Each row has a name. Each piece below is followed by the name of the row it came from, unless a question asks for something else. Each question is about the rows just above it. Places in a row count from 0.

[  0  56  20  65 -60 -59  -4] = J45
[  0  56  -9  55  30 -86  -4] = J2
[-36   3  39  26 -39  15  30] = J289
[-31 -32 -27   9  16 -38 -31] = J889
[-1 12 32 15 12 28 -2] = J919
[ 45 -12 -68 -51 -54 -34 -23] = J577
[ -26   69  -39  -43   42 -114   23] = J630
[-32  -2 -25  35  33 -47 -19] = J507
[ 45  -4  26  18 -39  36  37] = J214
Shuffled J2 with one entry gone: [ -9  55   0  -4 -86  30], missing => [56]
At which places does J919 hold [-2]? => 6
At which places does J889 hold [-38]? => 5
Shuffled J919 with one entry gone: [32 -2 12 12 15 28], missing => [-1]
Which entry of J214 is missing from [ 26  -4 -39  37  45  36]? => [18]
J45 without one entry, shuffled: [-59  65  -4   0  56  20]. Gone: => [-60]
Shuffled J289 with one entry gone: [ 15 -39   3  39  30  26], missing => [-36]

[-27 -13 111 -90] = J973
[  10   28 -105   48] = J310
[-19  20  68 -65] = J86
[-89 -89 -89 -89] = J781
[35  9 27 41] = J728
[ 34 -22  26  42] = J132
[ 40 -79  50  69] = J642
[ 27  20 -90  80] = J742
[-49 -72  59 -59] = J533
[ 39  39  39 -11] = J926
At which places does J926 hold [39]? => 0 1 2
At which places does J781 hold [-89]? => 0 1 2 3
[-65 -19  20  68] is which row reordered? => J86
[-79  40  69  50] is which row reordered? => J642
At which places does J642 hold [50]? => 2

[-57  15  84 -11 -16] : J120
[ 11 -49  -5  87 -83] : J124
[ 44 -56   1   1 -40] : J856
[-17  -7   5 -21 -52] : J807
[-1 -2 88 34 87] : J946
[ 61 -37  21  25  19] : J273
[ 10  -5  87 -49 -83] : J853
[ 42 -31   1 -39 -22] : J68
[ 40 -56  34  62  31] : J792
[32  5 42 62 24] : J782
[-57 -19  89  14 -83] : J707
[-20 -52 -52 -49 -20] : J105
Places of [-20] in row J105: => 0 4
Put [-83 -49  -5  10  87] back in order: which row is it? => J853
J946 without one entry, shuffled: [-2 -1 34 87]. Gone: => [88]
At which places does J856 hold [-40]? => 4

[-62  43 -70   5  42  64  10] -> J541
[-70 -62   5  43  64  10   2] -> J293
[ 64  10 -70   2   5 -61  43] -> J924
[-70 -62   5  10  42  43  64] is which row reordered? => J541
[  2  10  64  43   5 -62 -70] is which row reordered? => J293
J541 without one entry, shuffled: [-70 -62  64   5  42  10]. Gone: => [43]
Which entry of J541 is missing from [-70  10  43  64  42 -62]? => [5]
J924 without one entry, shuffled: [  5  64  10 -61  43 -70]. Gone: => [2]

[ 16  12 -28  50   9  -2] = J267
[ -6 -30   2  50   4  -8] = J10
[ 11  17 -12 108  10  16] = J847
[-40   9   7  -3 -25  14] = J286
[ 33 -10 -23  -7 -16  10] = J962
[ -6   5  50 -30   2  -8] = J336
[  4 -15 -28  43  19  -8] = J708
[  4  -8 -29  50   2  -6] = J497
[  8   9  14 -40 -25  -3] = J375
[ 10  -7  34 -16 -10 -23] = J465
Which row holds these entries in another order? [ 17  16  11 -12 108  10] => J847
[ -6  -8   2 -29   4  50] is which row reordered? => J497
[-25  -3   8   9  14 -40] is which row reordered? => J375
Put [ -3 -25 -40  14   9   8] back in order: which row is it? => J375
Put [-23 -10 -16  34  -7  10] back in order: which row is it? => J465
Which row holds these entries in another order? [ -8   4  50   2 -30  -6] => J10
J847 without one entry, shuffled: [-12  11 108  10  17]. Gone: => [16]

[-20 -59 -89  25] -> J509
[-20 -59  29  25] -> J58
[-59 -60  29 -19] -> J122
[-59 -21  25 -89] -> J514
Put [ 25  29 -59 -20] back in order: which row is it? => J58
[ 25 -89 -20 -59] is which row reordered? => J509
J122 without one entry, shuffled: [-60 -59  29]. Gone: => [-19]
J122 without one entry, shuffled: [ 29 -60 -19]. Gone: => [-59]
Put [-59 -20  25  29] back in order: which row is it? => J58

[ -6 -10   7  40 -25   8  -4  25]  J418
[-30   7 -19  37 -97  29  -5   2]  J12
[-14   1   4  14   2   5  -8   2]  J426
[  9 -13  21  16 -12   3   2  -1]  J952
[  2 -15   2  14  -8   4   5   1]  J385
[ -5 -97  29 -19   7  37   2 -31]  J278
[ 10 -85  23   2  10  34  10  34]  J17
[ -9   3   3  18 -34   6  35  22]  J868
Places of [-30] in row J12: => 0
At which places does J12 hold [-97]? => 4
[-13 -12  -1   2   3   9  16  21] is which row reordered? => J952
[-31   2  37   7 -19  29 -97  -5] is which row reordered? => J278
Which entry of J385 is missing from [-15   2  14   4  -8   1   2]? => [5]
[  1  -8   2 -15   5  14   4   2] is which row reordered? => J385
At which places does J17 hold [10]? => 0 4 6

[-31 -10  44  20 -32 -23]  J614
[  3  42 -40  27  79  10]  J839
[ 28   3  42 -40  79  10]  J96
J614 without one entry, shuffled: [-31  44 -10 -23  20]. Gone: => [-32]
[-40  28   3  79  42  10] is which row reordered? => J96
Which entry of J839 is missing from [-40  27  42  79   3]? => [10]
Put [-40   3  10  28  42  79] back in order: which row is it? => J96

[ -1 -10 -10 -10 -39  17 -10] = J311
[ -10   72 -100  -11   74  -31    2] = J236
[-43  11 -62  10  -2 -16  62] = J862
[  54    2 -100   71  -11   74  -31] = J933
Which row holds these entries in another order? [ -11    2  -10   74 -100   72  -31] => J236
At which places does J311 hold [-10]? => 1 2 3 6
Shuffled J236 with one entry gone: [-100  -31  -10    2   72   74], missing => [-11]
Every place of [-43] in J862: => 0
J862 without one entry, shuffled: [ 11  -2 -43 -16  62 -62]. Gone: => [10]

[ 17 -83 -54 -53 -24  18   3]  J629
[ -48   18   27  -48  -48  -66 -101]  J264
[-83 -54 -23 -53  18 -80   3]  J922
Places of [-80] in row J922: => 5
[ -48  -48  -66 -101  -48   18   27] is which row reordered? => J264
J922 without one entry, shuffled: [-80 -23   3 -54 -83  18]. Gone: => [-53]
Put [-83 -54 -53 -24  18   3  17] back in order: which row is it? => J629
Shuffled J629 with one entry gone: [ 17   3 -53 -83 -24 -54], missing => [18]
Every place of [-48] in J264: => 0 3 4

[ -4  30 -24  15  49 -38] : J200
[-24 -41  18 -26 -40  80] : J358
[ 18  42 -17  21  30 -85] : J681
[-97 -11  -6 -12   3  42] : J508
[  7  36 -14  21  28 -75] : J546
[-53 -21   0 -16 -23  57] : J206
[-76 -26  81 -24 -41  18] : J633
[-18 -49  34 -20 -82  71] : J77
[-63  45 -38  12  60 -52] : J459
At which places does J633 hold [81]? => 2
[-41 -40 -26 -24  18  80] is which row reordered? => J358
Shuffled J358 with one entry gone: [-26 -40 -24  80  18], missing => [-41]
[-38  49  15 -24  30  -4] is which row reordered? => J200
Which row holds these entries in another order? [-75  28  21 -14  36   7] => J546

[ 14 -19 -77 -57  29  56 -79   2]  J925
[ 21 -30 -59 -40  38  55 -76 -45]  J756
[ 47 -11  52 -81  52  33  52   6]  J960
[ 32 -40 -30 -65  45  56 -68   4]  J323
[ 35 -40  -1 -85  43  44 -41   8]  J399
[ 34 -40 -11 -81  47  52 -56   6]  J602
[-11 -56 -11 -46 -46 -56 -46   6]  J234
[  2   2 -87  -5   2  53 -94   2]  J307
J960 without one entry, shuffled: [  6  52  52 -81  52 -11  47]. Gone: => [33]
At which places does J234 hold [-46]? => 3 4 6
Places of [2] in row J307: => 0 1 4 7
Put [  6 -56  52  47 -81 -11 -40  34] back in order: which row is it? => J602
Places of [6] in row J234: => 7
Every place of [52] in J960: => 2 4 6

[ 32  31  17 104  67] -> J603
[-59 -86  23  -7 -44] -> J400
[ 80 -39 -83 -15 -14] -> J444
[ 17  67  32  29 104] -> J591
[ 80 -39  81 107  50] -> J484
Which row holds these entries in another order? [104  29  32  67  17] => J591
Which entry of J603 is missing from [104  67  17  31]? => [32]

[ 83 -68  25 -15  25   0   0] -> J430
[ 55 -12  55  24  25  24 -68] -> J108
[ 25 -15  23  55  83   0 -11] -> J184
[-11   0  83  55  23 -15  25] is which row reordered? => J184
[  0   0  25 -15  25 -68  83] is which row reordered? => J430
Put [-15 -11   0  23  25  55  83] back in order: which row is it? => J184
Every place of [25] in J430: => 2 4
At which places does J108 hold [24]? => 3 5

[ 86  53  42 -75 -76 -30 -57 -74  14] = J866
[-67  25 -46  26   9  15 -99  40  -7] = J259
[-21  15  15  31  15  31 -34  31  51] = J852
[ 15  16 -34 -21  51   9  33 -75  46] = J547
[ 16  25 -46 -67   9  26  40 -99  -7] = J576
[ 46 -75  33   9  51 -21 -34  16  15] is which row reordered? => J547
Shuffled J866 with one entry gone: [ 86 -76 -57  42  53  14 -74 -30], missing => [-75]
[-34 -21  15  15  15  31  31  31  51] is which row reordered? => J852
Shuffled J866 with one entry gone: [-30 -74 -57 -76  86  53  14  42], missing => [-75]
Which row holds these entries in another order? [ 31  31  31  15 -21  51 -34  15  15] => J852
[ -7 -67  25 -46  26   9  15 -99  40] is which row reordered? => J259
At which places does J852 hold [15]? => 1 2 4

[ 84   5  84  99 -77  83  63   2] -> J31
[ 84  77 -89  99  84 -77   5  63] -> J260
[ 84   5  84  99 -77 -90  63  77] -> J263
Which row holds these entries in another order? [-90 -77   5  63  77  84  84  99] => J263
Shuffled J260 with one entry gone: [ 84   5  63 -89  77 -77  84], missing => [99]

[-13 -22 -20 -29 -22 -20 -16 -50 -41  28 -14   0  15  11 -18] -> J982
[-14 -19 -84 -24 -27 -36 -42  40  27 -10 -11 -14 -40 -32 -28] -> J550
[ 14  33   7  66  34  24  28  15  22 -13  40 -26  24  27  37] -> J208
[-32  -3  17 -13  26  33  18  29  39 -48  26  -3   8  -5   6] -> J721
[ 88  11 -23  39  -9  31  29 -23  88  31  18 -33  -8  31  -1] -> J153
[ 14  33   7  66  34  24  23  15  22 -16  40 -26  24  27  37] -> J474
[-32  -3  17 -13  26  33  18  29  39 -48  26  -3  30  -5 -21] -> J308
[ 22   7   9 -52   6 -21 -24  20  10   3 -24 -63 -31 -27 -18] -> J959
[  2   2 -54  -6 -14  27   2  -1  -8 -27 -20  10  27  22 -34] -> J180
[ 27 -14  27 -54  22  10   2   2 -34 -26 -20   2  -6  -1  -8] -> J116
[-54 -34 -26 -20 -14  -8  -6  -1   2   2   2  10  22  27  27] is which row reordered? => J116
Shuffled J180 with one entry gone: [ 27 -54 -20 -27  -6   2   2  10  -1  22 -14   2  27 -34], missing => [-8]
At which places does J153 hold [31]? => 5 9 13

[-13  -1 -24  18  37  -7 -17  27 -10 -25  75  58  35 -50  73  30 -24] : J689
[-58 -36  53 -47 -31 -46  34 -12  31 -62 -45 -45  36 -48  50 -91  74] : J794
[  1  58 -14   9 -40  -7  63   3  50  -1  22  -1  67  13  13  -8   6] : J392
[-45  50 -10  36 -21  26  34  -7  33  45  33  37  -7  32 -35 -48 -73] : J463
[-10  59  75  37  27  -7  73 -24 -13 -50  30  -1 -16  35  18 -25 -24] : J406
[ 75  18  30 -24  -7 -24  37 -17  -1 -25 -10 -50  35 -13  59  73  27] : J281
[-11  36   0  -2 -26  -4  -7 -26  29   0   4  -9 -41   2 -11 -11   5] : J990
Which row holds these entries in another order? [-50  -7  59  -1 -10  35 -13 -17  30 -24  18  75  37  73 -24  27 -25] => J281
J392 without one entry, shuffled: [ -1  -1  13  67 -14   1  -7   6  63  50  22   3  13   9  58 -40]. Gone: => [-8]
Which entry of J281 is missing from [ 59  30 -17  35  73 -13 -50  27 -24  -1  75  18 -24 -25 -10  -7]? => [37]
Put [-50  35 -13  59  73  27  75  18  30 -24  -7 -24  37 -17  -1 -25 -10] back in order: which row is it? => J281
Places of [-7] in row J406: => 5
Shuffled J281 with one entry gone: [-17  27  -7 -13  75  35  37 -25  18 -24  30  -1 -50  73 -24  59], missing => [-10]
Places of [-11] in row J990: => 0 14 15

[-48  49 -67 -35 -66 -57  31  73 -79  35 -66 -80 -47  -5  23 -13  30  42
  10  37   8  73   3 -10]  J713
[ 57 -24  -8  50 -44  46   2  32  56 -77  22   1  77 -76  31  51  53  17
 -38 -53  41  32 -43  54]  J380
[ 57 -55 -55 -65  31  47  57  73  11  74  84  61  60  37 -17 -53  60 -71
  52 -29  28 -86 -30 -17]  J91
[-81  22  28 -43  16  69   0 -46 -38  -6  26  43  72 -26 -83 -27  52  26
  36  84  -3 -31  18 -64]  J205
[-55 -17 -17  31 -65  60 -55  11  37  84 -30  57  47  56  73  61  60  74
 -53 -29  28 -86  52 -71]  J50
[-81  22  28 -43  16 -21   0 -46 -38  -6  26   1  72 -26 -83 -27  52  26
 -57  84  -3 -31  18 -64]  J498
[-53   2  57  17  22  50 -62  31 -43  77 -12 -23  54  53 -77  56  41  32
  -8  32  51  46 -44 -38]  J115
[ 51 -78 -12  53  13 -63  16 -36  12  10  63 -11   1  60 -20 -78 -48  63
 -64  -5 -29 -13  58  30]  J651
[ 47 -67 -26  47 -75  85 -56 -40  67 -23  11 -49  18 -12  45  14  52  84
 -60  -5  17  73  34  83]  J138
[-53   2  57  17  22  50   1  31 -43  77 -76 -23  54  53 -77  56  41  32
  -8  32  51  46 -44 -38]  J51
[ 32 -72  42  77 -80  37   9  16   2  28   2 -65  -4 -55 -44  85  76  61
   0 -45  28  29   6 -64]  J834
[-26  32  26  34   6 -48  43  83  79  75  53  40 -72 -82 -42  78 -32  73
  75 -15  35  56 -37 -30]  J331
Every place of [-48] in J713: => 0
Which entry of J651 is missing from [ 13 -78 -78  51  63 -20 -29   1  -5  30 -13 -48  53 -63  10  16  58 -12
  63 -36 -64  12  60]? => [-11]
Places of [-17] in row J91: => 14 23
[ 60 -65  52 -55 -71  57  74 -30  11  73 -55  31 -29  84  56  61  47 -17
 -86 -17  28  37 -53  60] is which row reordered? => J50
[-38 -53   2  57  17  22  50   1  31 -43  77 -76 -23  54  53 -77  56  41
  32  -8  32  51  46 -44] is which row reordered? => J51
Shuffled J713 with one entry gone: [ 30  10 -10   3  -5 -66 -79  31 -13   8  35  42  23 -48  49  73  37 -67
 -80  73 -66 -57 -35], missing => [-47]
Which entry of J138 is missing from [ 67  47  85  14 -67 -56  11 -75 -60 -40  18  34 -26 -23  84  17  47 -12
  45 -49  52  83  73]? => [-5]

[-10 -32  55  23 -15  18  -9 -55 -36 -90 -16   4  15 -34  -7  20 -18 -21
  43  -4  21 -46 -33 -24  16   8  18  27  -3  18 -12   2  32 -13 -60  27
   5  33 -16  18  41   1  32  23  10  -9  19  27  35  35   3  16 -19 -26
  23  18 -48  38  18   0] -> J610
[-10 -32  55  23 -15   0  -9 -55 -36 -90 -16   4  15 -34  -7  20 -18 -21
  43 -36  21 -46 -33 -24  16   8  18  -5  -3 -20 -12   2  32 -13 -60  27
   5  33 -16  11 -34 -34  32  23  10  35  14  30   1  -5  -3  -8   9  42
  18 -37  75 -34  26  23] -> J196
[-10 -32  55  23 -15   0  -9 -55 -36 -90 -16   4  15 -34  -7  20 -18 -21
  43 -36  21 -46 -33 -24  16   8  18  -5  -3 -20 -12   2  32 -13 -60  27
   5  33 -16  11  48  -9  37  30  14 -17   8 -24  30  20   3  16 -17 -27
  11  25 -45 -15  13   3] -> J558
Every place of [-34] in J196: => 13 40 41 57
Places of [-19] in row J610: => 52
Put [ -7  20 -18 -21  43 -36  21 -46 -33 -24  16   8  18  -5  -3 -20 -12   2
  32 -13 -60  27   5  33 -16  11 -34 -34  32  23  10  35  14  30   1  -5
  -3  -8   9  42  18 -37  75 -34  26  23 -10 -32  55  23 -15   0  -9 -55
 -36 -90 -16   4  15 -34] back in order: which row is it? => J196
At which places does J610 hold [27]? => 27 35 47
Every place of [-5] in J558: => 27

[-91  -1  23  -1  11   5  20  -6   4] -> J185
[-27  -7  18  23  16  -4  -4  -4  37] -> J216
[  4  -6  20  -2 -91  23  11   5   0] -> J971
[ 18  -4  -4  -7 -27  16  23  -4  36] -> J700
[ 22  22 -32   1  28 -32 -32  22  78] -> J935
[-91  -1  23  -1  11   5  20  -6  15] -> J238
[-20   9 -28 -35 -26  12  23  -8 -34] -> J698
[ -6  22 -42   1  -7  23  25  24 -77] -> J220
[ -6  -2  11   4  -1  23  20   5 -91] -> J566
Places of [-6] in row J971: => 1
Which row holds these entries in another order? [ 20  -6   4 -91  -1  23  -1  11   5] => J185
Put [ 23 -91  -1  20  -2  -6   4   5  11] back in order: which row is it? => J566
Put [-27  -7  -4  -4  -4  16  18  23  37] back in order: which row is it? => J216
Which entry of J700 is missing from [-27  -4  23  -4  36  16  18  -4]? => [-7]
Places of [22] in row J935: => 0 1 7

[-22  -4  33 -28  17  11   1 -45  -9 -10  12  46   4 -40  13 -21  10   4] : J99
[ 34 -28 -28  12 -10 -19  34  33 -28 -26 -20 -46 -24  38 -11  -2  34 -26] : J175
[ 45  18 -30   3  35 -26  21 -33  17  16  17   2  18 -24  38  44 -28  22] : J870
[-26  34  33  34  34 -12  12  -2 -10 -28 -26  12 -24 -28  -2 -19 -46 -45] : J19
Places of [34] in row J175: => 0 6 16
[-26  34  -2 -11  38 -24 -46 -20 -26 -28  33  34 -19 -10  12 -28 -28  34] is which row reordered? => J175
J19 without one entry, shuffled: [-24  33  34 -26 -19  -2  12 -28 -28  34  34 -26  12 -45 -10 -12  -2]. Gone: => [-46]
J870 without one entry, shuffled: [-30  44 -28 -26  17 -33  45 -24  22  17  18  21  38   3   2  16  18]. Gone: => [35]
At which places does J19 hold [12]? => 6 11
Which entry of J99 is missing from [  1  10  -4 -28 -45  33   4 -22  11 -21  17  -9  12   4  13  46 -40]? => [-10]

